128 stands for zero in the data rows.
Each row of this table is followed by its label. One hidden rule gives the labels. It looks at one to three of the table's principal directions, none of them among the few with the most spread.
[169  94 150 125 135 166 120 168 105 178 124 113 104  83 143 175 211  86
 148 115 131 200 112  80 141 120  65 118 167 127 108 131] 6
[ 83 154 171 100 134  44  70 116 138  95 154 139 155 181 138  70  68 175
 154 134 100  95 128  88  73 123 147 176 103 105 214 113] 6
[121 114  58 186 131 119 171  92  85 137 122 157 132 111 141 118 242 151
  77 149 154 195 197 202 164 118 209  67 113 130  33 140] 3
[171  76 100 170 139 144 169 167  56 186 142 134  77  58 165 126 255 115
 129 139 119 195 146 171 179 129 122  66 158 152  48 122] 2
[106 173 170  92 136  67  96 110 147 102 150 136 186 182 129  98  76 155
 164 116 115 103 123  98  82 131 142 158  97 117 181 119] 2
[121 106 166 107 134 134  90 139 159 105 153 132 106 116 133 165  61 139
 136 147 121 109 105  60 135 114  93 150 132 127 163 109] 6
[ 65 155  79 169 115 178 170  73 175  93 109 121 136 154 120 193  43 143
  48 149 133  93 108 156 146 104 162 142 121 174 104 120] 5
[149  85 103 145 133 137 133 136 149  86 139 170  83  85 125 123  66 139
 103 176 129  70 144 145 172 124 149 107 134 126 113 124] 2
[116 171 166 120 137 100 109 126 143 126 123 117 182 175 131 117 114 127
 158 117  99 127  79 113  68 107 123 180 128 128 201 128] 5
[143  92 138 167 176 115  98 124 136  90 167 208 104  85 160 138 144 163
 116 198 109 150 125 108 170  78 151 122 111 105 114 104] 4
[112 184 168 136 160  49  87 124 149  77 142 178 169 169 142  79  64 156
 151 170  74  85  79 108  72  77 159 191 112 122 228  97] 5
[113 134 127 138 102 191 145 135 145 139 107  92 110 121 126 185  94 104
 106 129 126 126  79 113 147 121  87 138 152 160 129 119] 5
[160 112 151 129 147 152 108 165 118 151 124 129  94  97 132 138 167 100
 149 129 115 154  94 102 132 114  78 145 145 113 144 122] 2
[121 134 171  70  86 118  90 150 124 146 121  92 129 143 125 111  91 109
 160  96 136 122 131  58 114 171  72 132 141 106 162 132] 3
[148  81  71 180 116 163 165 141 103 135 109 136  71  77 131 111 177 123
  90 162 132 131 143 202 178 126 154  88 149 132  84 140] 6
[145 105  74 166 153  92 171 126  70 137 156 165  96  93 143  74 220 160
 116 145 129 139 191 219 167 136 195  67 105 140  51 119] 4
[ 90 170 128 152 168   0  71 106 108  62 146 202 139 168 134  10 124 202
 130 187  93 106 156 152  70  74 231 173  78  87 216  95] 3
[ 90 121 107 130 120 174 161 114 147 135 135  87 105 124 124 227  88 129
  83 115 146 129 128 101 142 117 112 127 143 195  94 108] 4
[ 78 165 108 152 171  28  99  81 137  60 146 178 152 179 115  63 103 204
 109 165 115  99 160 170  72  77 237 174  72 111 191 109] 3
[166  87 111 128  99 176 143 141 155 115 106 125 113  91 111 151  90 102
 115 144 153 101 132 138 165 143 119  97 157 124 110 154] 3
[107 132 125 157 140 181 145 128 148 133 124 119 104 122 141 180  96 117
  98 140 101 117  69 122 141 102  94 159 144 160 130 111] 2
[110 125 159  95 157 115  93 114 145 127 155 112 140 158 114 132 125 156
 154  97 132 133 126 110  93 131 117 166  92 105 161 132] 1
[ 82 186 144 124 173  42 106  88 110 112 167 158 176 175 143 122 165 181
 136 125 121 173 158 101  85  90 181 148  74 138 134  89] 4
[144 106 130 107  69 226 153 165 163 146  87  67  88 110 109 152  25  67
 123 106 125  49  67 128 157 179  42 134 180 142 144 153] 5
[160 110 195  94 168 117  49 171 139 125 143 146  94 107 124 124 125 117
 179 134 110 140  90  46 102 102  64 182 128  79 204 111] 1
[ 99 169 142  93 183  60  89  76 175  62 163 170 172 195  94  73  42 186
 149 114 128  55 153 145  73 129 185 183  45  84 179 129] 6
[ 70 218 182  68 142  27  72  81 163  71 158 143 214 229 111  77  21 182
 168 106 119  74 134  83  51 131 166 186  56 105 214 106] 2
[144 120 125 138 112 157 140 154 108 156 111 113 104 105 136 129 157  99
 129 127 120 141 107 133 146 136  96 116 154 134 117 128] 5
[100 163 122 119 108 155 142 106 138 139 107  95 153 155 115 172 117 115
 110 102 148 147 123 112 121 131 118 132 125 147 113 127] 3
[152 106 137 162 118 160 125 156 138 115 120 156 102  74 156 185 112 106
 107 192 113 145  86  79 171  81 104 114 175 152 127 104] 5
[145  92  87 155 105 190 156 138 128 134 100 124  80  81 120 159 133 101
  86 147 148 130 134 150 179 130 119  95 157 135  81 138] 3
[121 152 150  74  65 153 130 141 118 177  92  53 156 160 114 126 123  82
 155  60 149 139 125  95 107 190  68 122 150 124 135 154] 6
[192  70  54 182 130 214 211 156  77 187 106 126  61  48 130 124 251  83
 103 120 140 154 145 243 208 160 119  55 154 138   5 156] 2
[159 119 157 112 143 103 112 159 117 145 133 124 134 139 130  50 145 120
 184 106  93  97 101 161  90 153 109 157 130  95 183 151] 5
[ 81 183 131 122 129  77 118  97 112 116 141 139 156 167 137 116 125 158
 120 127 129 145 152 104 112 118 160 130  93 137 125  96] 6
[155 115 175  96  88 139 100 177 119 157 110  89 127 107 135 161 141  86
 162 122 133 168 102  46 120 128  62 123 180 133 166 127] 3
[132 143 132 133 139 171 140 126 142 147 110 104 139 136 116 166 143 102
 128 106 127 146  88 132 113 116 101 155 134 136 134 136] 5
[141 102  96 141 109 171 165 137 124 140 118 106  98 100 119 147 132 115
 110 126 142 115 131 168 162 143 124  98 144 152  91 136] 2
[135 112 121 103 131 210 154 132 168 150 111  74 109 130  92 185  78  91
 123  73 144  89 100 135 121 156  71 156 141 143 123 154] 4
[ 84 180 175  61 163  60  81  98 170  95 160 122 179 209 102 109  27 162
 165  80 122  70 135  77  42 136 131 203  79 116 207 119] 4
[ 76 169 120 170 158  87 121  89 123  95 148 158 142 153 144 133 142 183
 100 171 109 153 116 144 120  67 190 149  88 148 141  85] 2
[151 118 115 151 154 136 145 138 112 137 138 155 108  98 141 130 164 122
 124 140 117 137 128 146 150 118 129 114 131 135  94 119] 2
[131 163 164  72  98  96 126 132 106 162 133  89 186 167 129 102 148 116
 182  70 140 144 145 105 101 181 106 109 119 126 127 138] 2
[ 50 206 120 109 131  46 124  61 158  57 156 143 184 207 109 106  16 200
 110 134 135  63 162 136  91 117 216 149  59 153 158  93] 2
[197  61  90 138 100 173 160 182  99 159  97 117  60  54 116 112 172  77
 124 132 147 120 153 167 173 159 104  75 183 124  87 156] 3
[121 151 120 134 120 126 145 113 141 122 116 132 162 152 131 116 100 121
 121 123 119 104 120 146 116 138 140 133 131 131 129 142] 5
[116 150 139 126 136 140 114 115 152 117 116 126 146 146 118 155 106 122
 122 126 130 136 105 104 109 107 120 159 123 122 152 126] 3
[165  93 137 116  96 233 164 154 181 145 108  90 128  87 125 255  59  60
 115 118 146 116  85  67 165 135  48 110 199 181  94 145] 2
[137 112  91 178 157 168 153 105 142 108 129 169 114  91 131 190 153 133
  80 169 142 158 132 147 173  83 158 107 122 144  68 118] 6
[158  84 139 126 184 133  96 156 119 139 143 135  68 100 110 102 182 134
 155 121 118 135 118 148 111 113 108 167 114  87 163 131] 1
[125 108  91 137  82 242 204 121 133 167 119  84 103  88 136 241 113  87
  78 106 162 141 129 122 217 167  78  59 158 193   1 128] 4
[113 159 143 116 108 120 121 125 156 104 113 115 154 156 117 130  57 124
 132 133 120  91  97 112 102 120 128 153 135 140 181 124] 5
[148 118  79 127  88 224 193 133 156 137  84  80  99 117  83 136  59  82
 104  96 150  45 111 210 164 184 104 110 145 145  93 165] 5
[117 147 108 146 160  62 134 106  93 112 162 177 131 136 143  64 167 175
 129 144 117 126 173 176 135 126 193 107  80 121  98 107] 2
[190  96 167 120 142  96 105 183 111 136 142 146 121  91 142  99 166 114
 185 149 105 135 110 112 118 115 109 124 158 118 171 127] 5
[120 140 109 194 162  73 145 114  76 139 145 170 150 128 173  89 251 163
 120 165  92 194 132 184 122  82 195 116 119 139 109 113] 5
[152  97 157  79  85 201 114 176 145 163  98  62  84 107 105 156  79  68
 150  86 141 102  92  78 134 174  25 141 173 117 156 149] 3
[118 147  84 165 108 169 178 127 113 140 100 115 106 107 128 178 143 105
  80 142 137 147 121 147 160 107 134 103 151 182  80 107] 5
[133 132 147 120 186  89  97 134 132 110 156 157 110 135 120  91 121 152
 154 130 103 100 120 132  95 108 134 175  97 106 175 112] 4
[137 131 205  56  91 157  74 154 183 121 119  90 150 143 116 177  12  90
 169 107 134  98  78   6 107 148  35 163 158 114 200 134] 6
[146 101 113 152 121 174 142 151 112 158 107 108  90  94 130 153 182 101
 115 132 129 163 109 140 146 117 102 122 159 136 114 133] 6
[108 166 139 145 160  72 112 114 110 124 140 162 158 149 152 120 170 146
 129 141 107 170 131 103  95  86 156 149 115 131 141 104] 5
[124 126 119 138 128 142 133 138 123 130 123 121  97 115 125 136 124 124
 116 136 123 122 115 133 136 117 120 134 135 141 132 114] 5
[166 115 133 113 180 184 131 144 128 181 116 110 108 123 104 133 194  84
 156  61 128 148 106 148 101 147  67 169 123  93 118 159] 6
[226  60 123 123 122 218 147 200 117 188  85 103  73  53 112 144 191  35
 153 101 139 142 105 137 153 158  41 111 198 107 105 174] 6
[155 139 229  54 138  72  47 164 174 101 148 138 170 167 127  66  15 119
 219 113  87  50  76  47  58 150  69 199 133  75 255 141] 2
[101 107  92 178 165 135 142  91 122 121 148 162 113 123 147 131 176 168
  85 150 120 154 144 176 153 107 172 125  99 121  80 128] 6
[130 154 142 110 126 129 112 130 125 143 106 109 147 145 112 139 155 107
 141 104 142 164 122 101  98 121 111 146 128 116 148 132] 3
[119 164 191  83 151  42  79 122 147 101 161 142 194 188 132  68  77 160
 192 113  98  89 114  97  57 133 139 177  98 103 217 127] 2
[152 114 183  16 121 108  83 161 152 137 141  78 122 162  79  59  35 113
 211  40 140  32 144 100  74 221  60 165 112  77 200 163] 6
[118 161 151 120 120 115 104 113 150 102 120 144 166 153 126 126  88 130
 133 143 127 125 110 100 117 115 133 144 116 111 158 124] 6
[154  99  67 168 135  97 150 126  96 112 118 172 103  92 123  81 190 141
  99 165 147 138 195 196 151 118 203  80 128 116  85 138] 3
[ 98 153 112 148 109 103 146 102 122 110 132 138 155 144 143 128 118 153
 105 152 128 131 141 141 139 117 174 105 118 154 111 114] 5
Here are more rows. What is the label of each one?
[103 150 100 139  83 170 173 110 154 112 109 110 136 134 126 172  43 116
  86 138 136  84 115 136 162 140 131 104 144 177  96 122] >> 5
[ 62 165 105 110 110 110 126  85 162  95 109  98 145 194  92 109  30 153
  97 104 139  64 144 146  80 141 162 172 104 130 172 138] >> 3
[171 142 166 100  91 103 118 159 121 129 126 146 168 116 149 108 107  96
 169 138 124 123 127  76 144 153 103  88 156 124 128 127] >> 5
[152  84  87 180 100 210 171 146 101 170  94 118  86  61 149 198 215  83
  78 152 147 206 126 131 196 113 103  73 182 152  43 135] >> 3
[184  72 125  95 134 185 123 160 135 153 115 102  79  95  88 105 141  94
 158  85 152 100 135 163 140 180  79 126 129  79 121 172] >> 1
[142 162 203  51 122 126  85 154 142 153 127  79 159 174 104  90  92 102
 211  60 117  99  77  93  74 175  51 180 111  90 207 143] >> 2
[146 104 159 103 155  87  86 141 102 145 155 136 126 123 133  99 202 145
 170 111 133 176 157 105 109 131 123 129 109  89 139 132] >> 1
[ 71 186 101 145  71  99 166  84 114 109 126 127 178 153 152 169 102 150
  79 155 148 153 164 108 159 118 184  68 125 194  69  92] >> 5
[103 108  63 156 109 171 184  85 116 137 131 117 119 106 128 203 176 144
  62 128 182 180 193 156 189 132 170  56 118 170   7 128] >> 1
[ 45 176 128 122 134 151 120  70 170 110 128 105 151 178 119 227  64 147
  75 113 146 150 120  61 107  93 124 173 104 160 126 101] >> 1
[ 94 145 108 165 144 159 155 101 141 126 130 129 130 131 142 200 129 135
  83 144 121 153 104 124 138  85 138 140 129 173 101 106] >> 2
[104 150 116 134 144 124 142 105 153 112 128 133 147 156 123 137  80 135
 110 121 118  93 123 137 104 120 144 157 122 144 137 129] >> 2
[ 66 131  50 174 131 124 179  57 118 108 144 148 126 144 133 125 140 187
  53 140 150 126 197 211 169 136 219  86  80 149  34 126] >> 6
[105 139 159  88 144  65  87 102 156  84 166 153 163 172 123  79  52 176
 156 123 123  74 153 111  99 148 155 150  82  94 169 131] >> 4
[ 87 155 109 151  97 103 134  97 133  92 121 143 153 136 140 170 100 151
  80 174 145 152 152  95 142  89 179 102 134 165 113 100] >> 3
[139 136 148 122 165  66  83 118 131  93 148 181 148 145 124  60 135 161
 157 146 118 118 144 137 102 116 167 149  86  72 168 129] >> 6
[162 151 222  77 185  54  70 166 111 156 171 133 171 158 145  72 174 130
 238  88  80 142  86  81  50 128  81 186 112  97 215 119] >> 2
[121 110 102 144 120 174 153 129 129 142 116 105  98 110 122 168 133 116
  98 124 137 134 123 141 147 125 116 122 145 151 102 130] >> 6
[107 153 117 124 115  88 113 107 105 127 114 129 151 155 121  94 172 143
 122 121 149 166 171 132 108 129 166 120 107 103 127 133] >> 3
[150  96 178  94 165 137  92 145 146 138 165 134 119 118 135 144 119 128
 170 107 117 126 110  79 123 140  73 152 120 102 142 132] >> 4
[169  96 118 155 136 226 162 163 102 196 106  98  82  69 136 200 233  70
 121 111 133 203  88 132 170 119  58 110 166 147  67 132] >> 2
[164  77  91 152 114 151 151 149  92 151 117 132  86  73 131 123 206 114
 114 142 150 163 165 165 174 139 138  71 151 123  70 143] >> 3
[144 109 111 155 131 154 152 134 115 143 127 133 114 100 139 149 172 120
 115 140 128 154 124 150 156 119 129 105 140 142  91 128] >> 2
[125  98 110 178 166 138 141 100 138 102 167 191 122  88 165 195 149 160
  84 186 127 168 145 113 186  80 164  94 119 150  54 104] >> 4
[137 129 158  91 131 108  96 140 148 111 137 131 131 131 117 134  77 125
 151 123 134 107 133  74 109 129 108 143 130 119 163 121] >> 6
[184 117 133  99 115 120 137 140 138 115 128 143 156 122 109  73 103 114
 171 117 142  76 148 169 142 178 138  92 118  97 118 161] >> 2
[137  90  88 132 114 158 160 137 109 137 135 119  68  92 118 112 130 132
 110 124 146  97 162 180 181 168 130  83 122 135  70 131] >> 4
[131 102  55 198 173 115 166 100  83 122 147 188  87  94 140  81 235 173
  86 164 129 154 183 242 177 112 215  84  86 116  41 124] >> 4
[143 156 184 146 183  79  94 165 125 120 151 160 132 135 157  92 128 135
 177 161  49 111  38 114  77  69 111 201 135 135 231  91] >> 5
A new table starts here. Each row of this table is followed by its label. One hidden rule gives the labels. It looks at one to three of the table's principal directions, none of them among the few with the most spread.
[ 85  59 178 127 160 108 100 126 101 141  92 143  77 103 162 120  99  93
 153  81 120 135 178 155 171 131  86 197 110 105 133 149] HD
[159  76 163 140 106 123 115 122 144 161  56 228 113  99  94 108 123 130
 186 101 115 131 137 159 166 178 110 130 165 100 110 127] QM
[160 147 112 130  91 123 174 116 157 126 145 113 187 146  97 156 109 163
 126 142 121 142 133 100  97 108 146 139 123  93 142 150] QM
[170 147 103 135 118 111 156 120 137 114 157 105 170 127 133 145 129 140
 126 147 132 108 139  76 111 132 145 128 133 141 129 141] QM
[106 155  92 125 113 123 155 114 110 126 167  69 154 163 167 185  91 145
 113 136 136 188 110 109  57  98 172 178  77  97 147 150] QM
[161  98 158 142 123 107 131 125 137 139 110 155 136 105 104 113 133 135
 160 121 111 101 144 111 148 149 109 132 151 107 120 132] PF
[127 168  96 124 128 150 130 144 131 126 122 155 124 137 136 125 169 121
 106 142 147 119 122 156 135 119 137  78 144 173 128  99] PF
[ 87  92 174 130 162 128 113 138 116 138 115 124  87 123 132 111 124 104
 128 104 110 114 160 135 152 110  87 156 121 108 141 141] HD
[167 148 117 133  92 132 148 131 157 142 109 177 161 128  83 125 155 158
 138 141 124 124 118 148 130 133 134  83 156 120 123 106] QM
[105 173  90 110 151 155 102 149 118 113 133 141 100 127 156 108 182 103
  85 142 160 108 120 179 159 122 128  55 138 215 121  78] PF
[120 150 111 127 143 129 143 132 121 114 151 107 139 130 152 135 142 114
 101 139 133 109 151 127 135 104 120 124 123 158 138 120] PF
[ 96 108 133 121 115  89 163 109 118 131 177  18 158 168 149 199  47 166
 128 111 120 194 151  60  48  75 158 247  45  26 172 215] QM
[162 110 162 148 114 140 118 124 142 149  95 193 127 105  75  91 145 133
 163 134  97 109  90 145 143 171 110  90 174 112 101  92] HD
[159  91 161 151 130 120 140 115 135 143 111 163 136 107 112 120 115 118
 160 123  96 105 146  98 137 157 104 150 154 104 122 140] DS
[114 128  94 118 110 129 132 106 124 153 130 138 132 143 155 178  94 140
 129 120 136 197 124 141  86 138 162 156  90 108 141 148] PF
[111 114 143 125 157 131  91 142 109 118 115 134  83 112 147  96 148  99
 130 118 139 101 126 140 162 144 112 114 140 165 114 112] PF
[101  56 211 157 186 111 130 137 106 145 113 124  84 110 143 108 116  82
 151  97  83  75 202  75 156 115  59 203 136  87 148 170] PF
[109 143 108 112 161 148  92 143 124 129 115 177  89 105 150  99 183  93
  96 129 147  97 148 191 188 141 103  56 146 215 121  80] PF
[163 170  87 120 111 147 121 133 146 110 139 136 143 132 110 116 154 141
 115 158 152 115  84 120 122 154 161  59 153 180 108 104] HD
[115 126 128 129 164 141  89 138 107 128 127 139  80 115 154 102 155  97
 122 130 135 103 113 125 141 158 124  96 141 178 114 107] PF
[131 109 141 126 123 115 126 118 131 126 135 107 135 126 119 131 101 138
 138 121 121 138 126 111 121 133 129 154 116 102 127 147] HD
[112  97 161 134 132 148 110 114 131 164 102 177 103 118 102 117 114 121
 142 117  94 151 110 165 131 155 105 125 133  98 122 115] PF
[ 84 137 151 129 132 146 123 133 110 122 133  97 116 144 121 117 119 125
 117 129 114 151  86 166 114  96 120 139 114  99 124 103] HD
[113 175  81 120  99 135 150 112 117 122 165  83 163 160 148 173 104 153
 107 148 138 192  79 144  64 104 177 141  88 112 133 117] PF
[ 65 142 130 118 159 128 113 149  87  89 160  30  95 156 180 129 114 107
 101 122 152 137 114 114 110  77 140 173  90 132 136 141] HD
[116 145 110 131 107 102 177 116 118 119 182  29 175 171 152 193  75 162
 120 134 127 176 130  61  43  76 170 213  69  59 160 186] QM
[152 157 121 120  92 144 174 130 184 128 139 123 185 155  56 138 126 169
 102 146 115 128 141 121 117  88 126 101 135  96 151 145] HD
[111  97 190 131 184 143 102 158 132 111  97 159  80  93 107  51 171  74
 115 114 112  33 181 155 233 118  42  94 178 177 121 103] HD
[172 153 131 127 101 142 147 137 173 110 122 143 167 128  57  97 152 153
 121 149 125  90 118 131 155 121 119  70 170 137 118 110] PF
[124 125 125 134 146 152  94 142 113 139  87 194  79 113 149 101 162  93
 140 123 141 114 113 158 155 167 126  89 162 177 107  96] QM
[140  58 195 152 118 101 157 116 140 158  92 152 138 119  96 135  83 136
 179  95  85 129 181  95 132 124  91 211 132  33 145 182] HD
[ 87  92 180 135 169 109 118 133 102 129 146  75  99 122 143 117 114 111
 127 110 102 110 153 104 132 102  91 179 104  94 141 148] PF
[ 80  96 148 125 156 121 102 122  95 139 131 105  86 126 168 137 101 107
 133 105 122 156 130 135 119 130 121 177  93 109 133 142] DS
[ 99 127 139 126 139 108 144 125 111 116 168  50 139 142 146 148 104 135
 112 125 120 138 141 104 103  83 124 179  88  93 148 150] DS
[120  81 167 125 195 107  73 149 107 114 108 151  63  69 159  66 175  73
 131 104 137  37 190 139 233 156  62 103 159 206 112 109] HD
[101  86 213 147 176 118 143 141 127 128 150  73 115 126  96  97 121 111
 120 118  72  66 178  73 145  82  57 172 129  74 153 160] PF
[134 147  99 117 104 135 116 115 129 128 133 133 138 132 126 138 120 146
 128 137 141 167  80 157 108 148 160 106 118 136 112 107] HD
[130  81 182 145 126 104 160 118 133 129 131  87 148 134 108 139  74 136
 154 110  93 125 164  68 113 103 105 217 115  45 147 188] PF
[113 173  96 121 108 155 139 138 129 113 131 115 138 160 131 139 130 135
 108 143 149 158  91 150 101 102 160 112 123 137 128 114] DS
[194 183  88 139  54 139 203 113 182 139 147 137 226 165  57 169 122 195
 125 169 112 155  98  95  59 111 173 100 140  79 140 137] QM
[ 29  83 189 117 222 135  56 163  69  96 114  87  14 107 194  65 139  43
 109  89 141  80 159 163 208 105  63 158 119 180 122 117] PF
[145 121 150 142 153 133 116 139 127 123 121 150 113 104 119  88 163 105
 133 136 116  69 133 118 164 148  98  93 168 163 113 104] PF
[116  28 223 159 184 113 125 139 120 163  66 192  70  92 134  98 121  70
 172  78  84  64 237  93 195 139  41 198 161  94 147 177] PF
[175 128 123 130  88 129 160 123 173 142 108 167 169 136  74 139 121 161
 143 132 122 130 143 110 123 132 136 117 149  99 136 152] HD
[119 105 135 116 153 107  82 129 103  92 138  84  96 105 163 105 115 109
 136 115 154 111 118 113 157 154 130 145 119 165 105 133] HD
[116 145 126 127 118 145 141 129 136 134 131 126 136 146 111 134 126 136
 115 135 119 146 114 143 110 107 131 122 123 110 136 123] QM
[117 143 145 128 157 137 138 146 135 107 154  89 129 133 113 103 152 115
  93 141 118  74 153 106 149  90  96 108 139 148 140 126] QM
[ 97  30 251 152 198 117  98 143 116 141 108 115  58 100 102  67 111  84
 158  90  69  55 179  70 176 133  39 186 148  77 135 171] HD
[162 174  72 129 144 140  94 148 112 116 115 193 103  98 170  96 218  98
 121 153 172  76 106 159 169 180 145  21 179 255  92  53] HD
[ 97 163 110 116 116 137 158 141 138 126 151  79 146 173 123 159 122 152
  95 134 137 158 135 124  89  63 147 141  94  97 161 152] PF
[111 142 101 123 110 124 136 120 114 132 141  99 135 153 156 169 101 145
 129 126 142 184 106 122  76 117 170 163  91 101 137 146] DS
[ 74 110 157 121 180 156  96 153 120 145  99 168  59 121 137  94 162  82
 104 108 122  98 170 173 181 113  76 101 138 161 142 115] PF
[146 155 127 119 131 151  93 148 143 107 122 149 115 112  86  67 183 128
 114 149 140  81  80 164 173 150 119  30 173 189  95  69] HD
[140 130 110 127  82 120 158 117 142 133 129 101 160 167 119 177  74 168
 149 124 138 189 111  80  60 117 182 185 100  62 143 186] PF
[129 173  77 112 105 168 107 127 139 143 108 195 121 133 119 127 162 135
 111 145 150 165  73 208 127 155 158  42 141 178 111  70] QM
[139 144 109 125 125 146 111 131 127 117 110 165 119 116 133 109 148 112
 128 136 145 121 104 161 151 154 134  86 153 177 105  93] PF
[115 155  95 111 103 150 119 127 140 149 120 153 126 149 115 146 134 152
 114 132 142 180  93 173 102 129 159  91 113 126 133 114] QM
[133 143 125 127 132 123 139 135 132 112 153  89 142 136 123 126 136 135
 113 140 130 108 131  99 122 108 129 124 126 132 134 135] PF
[174 170  63 139  77 126 197 102 155 170 155 146 203 164 124 213 114 176
 125 156 118 183 135  78  32 125 186 136 107  86 162 162] PF
[181  76 160 138  88 113 146 110 169 147  88 173 156 119  70 132  82 156
 182 110 108 137 147  89 129 163 127 166 148  63 126 180] PF
[120 113 136 143 106 135 153 114 135 183 115 156 134 154 113 172  98 152
 149 120  97 187 123 112  62 128 146 167 107  46 153 162] HD
[122 168  92 113 132 129 140 142 133 109 153 102 143 141 144 138 156 131
  89 141 153 113 153 133 135  93 134 100 119 169 144 123] PF
[135 161 107 132 107 137 153 125 134 128 139 124 158 145 119 144 133 144
 118 146 126 144 108 137 101 110 145 116 126 118 131 113] QM
Which label does each new row get?
[152 141 129 124  72 129 154 109 163 136 149  96 184 156  55 148  88 195
 135 144 107 179  71 112  67 119 160 132 109  48 130 145] ~ HD
[114  90 166 122 177 124  81 137 116 119 107 156  78  81 137  72 156  83
 126 110 125  69 162 165 216 152  68 102 153 183 110  98] ~ QM
[104 112 160 134 181 130 107 148 111 124 128 128  85 108 145  92 162  87
 113 121 118  68 164 127 175 120  80 114 144 165 131 114] ~ HD
[171 163  89 130  76 122 159 113 148 128 148 114 185 150 105 163 114 177
 137 152 134 164  85  99  68 133 182 122 121  99 126 137] ~ HD
[ 69  91 182 133 185 136 107 136 102 138 134 102  73 125 144 108 121  88
 114 109  97 109 154 123 143 108  78 162 113 113 143 139] ~ QM
[182 127  89 131  82 114 135 100 137 137 113 169 162 119 133 158 105 152
 166 132 143 168 101 120 101 183 176 133 133 125 108 132] ~ PF
[145 157 104 121 154 131  87 146 111  81 138 122 107  97 154  77 184  98
 112 149 165  64 101 143 183 157 127  55 165 238  89  69] ~ HD
[122 104 121 121 120 108 121 114 118 133 132 105 123 134 154 158  85 138
 146 111 139 169 131 101 100 141 154 181  95 100 134 170] ~ DS
[ 76 131 145 123 174 160  83 152 104 127 117 141  61 123 146  86 166  86
 104 124 131 104 114 174 161 125 100  87 139 176 121  88] ~ DS
[ 60 114 155 103 231 142  43 185  99 105 110 141  11  90 175  43 219  47
  79 104 162  25 192 183 255 117  52  52 153 255 126  86] ~ PF
[124 184  49 121  88 158 124 121 109 131 116 158 131 157 173 168 127 136
 129 146 171 210  49 175  69 151 209 104 116 158 110  94] ~ DS
[163 155  78 129  72 127 158 117 142 135 122 140 170 158 127 177 106 168
 148 139 150 184  98 103  65 138 196 142 120 101 130 153] ~ QM
[114 129 128 124 124 138 112 127 121 136 115 147 114 126 128 122 131 126
 131 125 130 148 104 168 131 135 130 115 126 129 119 105] ~ PF
[ 84 120 117 108 179  82 126 132  88  77 186  11 120 123 218 150 107  96
  91 111 160 104 203  90 151  78 115 203  72 166 151 168] ~ PF
[125 112 183 132 182 119 102 147 118  83 149  84 107  90 113  52 162  92
 110 133 112  26 146 120 208 119  59 101 161 176 107  95] ~ HD
[133 139 135 140 115 134 152 118 133 141 133 137 155 131 106 134 128 139
 127 140 101 136 116 145 112 116 119 124 131 100 130 109] ~ DS
[113 148 123 117 136 125 146 136 130  93 160  64 146 144 134 131 119 127
  97 134 138 113 147 111 132  81 123 145 112 136 142 143] ~ QM
[109 158 105 123  82 156 150 117 144 161 125 140 150 172  97 169 105 170
 121 136 119 213  78 165  58 106 167 127  99  65 143 127] ~ DS
[112  76 177 128 188 108  78 139 104 115 123 121  70  83 151  77 145  83
 135 105 124  62 166 118 199 152  74 132 142 169 115 124] ~ PF
[130 115 124 128 115 109 152 116 135 148 140 109 147 144 132 171  96 150
 135 119 121 159 156  89  88 115 144 176  97  79 154 178] ~ PF
[103 111 165 139 161 136 120 133 119 146 132 132 102 120 119 109 143 109
 119 125  95 104 139 132 138 120  88 123 132 117 136 116] ~ QM
[142 130 131 124 110  97 142 127 128  98 155  58 160 135 122 137 105 157
 135 130 138 128 122  89 113 107 145 162 110  99 128 153] ~ HD
[133 201  85 128 105 149 140 121 121 108 184  76 168 152 119 137 142 155
  96 176 129 150  37 137  69 117 171  79 119 141 111  76] ~ HD
[136 173  91 121 120 139 132 129 135 126 155 122 147 135 122 133 158 143
 100 155 136 127 104 141 113 124 146  74 128 160 127  98] ~ QM
[177 160 104 138  86 138 165 116 163 149 130 169 183 134  79 143 145 165
 130 156 111 135 107 130 101 137 145  82 150 113 128 109] ~ QM
[117 144  85 111 132 120  84 137  97 109 117 135  94 115 189 125 149 113
 131 122 183 143 103 168 145 155 162 106 121 196 104  98] ~ DS
[151 140 128 127 150 135 119 146 142 112 114 172 123  96 117  82 189 102
 110 137 135  51 165 157 207 135  85  56 177 206 116  86] ~ PF
[174 177  69 125  59 145 158 112 158 136 115 176 186 146  99 159 127 171
 136 153 144 180  78 161  90 145 183  87 139 126 117 104] ~ QM
[158 141 130 132 125 137 125 134 143 106 124 142 140 113 102  93 153 124
 126 144 130  85 114 132 161 142 117  83 167 165 106  99] ~ HD
[ 85 104 198 131 217 171  46 184 111 112  85 173  11  90 114   6 215  50
 111 118 124  11 132 167 242 145  44  35 200 222 100  67] ~ HD
[148 151  91 120  66 118 175 102 153 131 152  91 197 166 107 191  73 186
 130 138 131 202 107 105  55 106 182 170  88  61 146 168] ~ DS
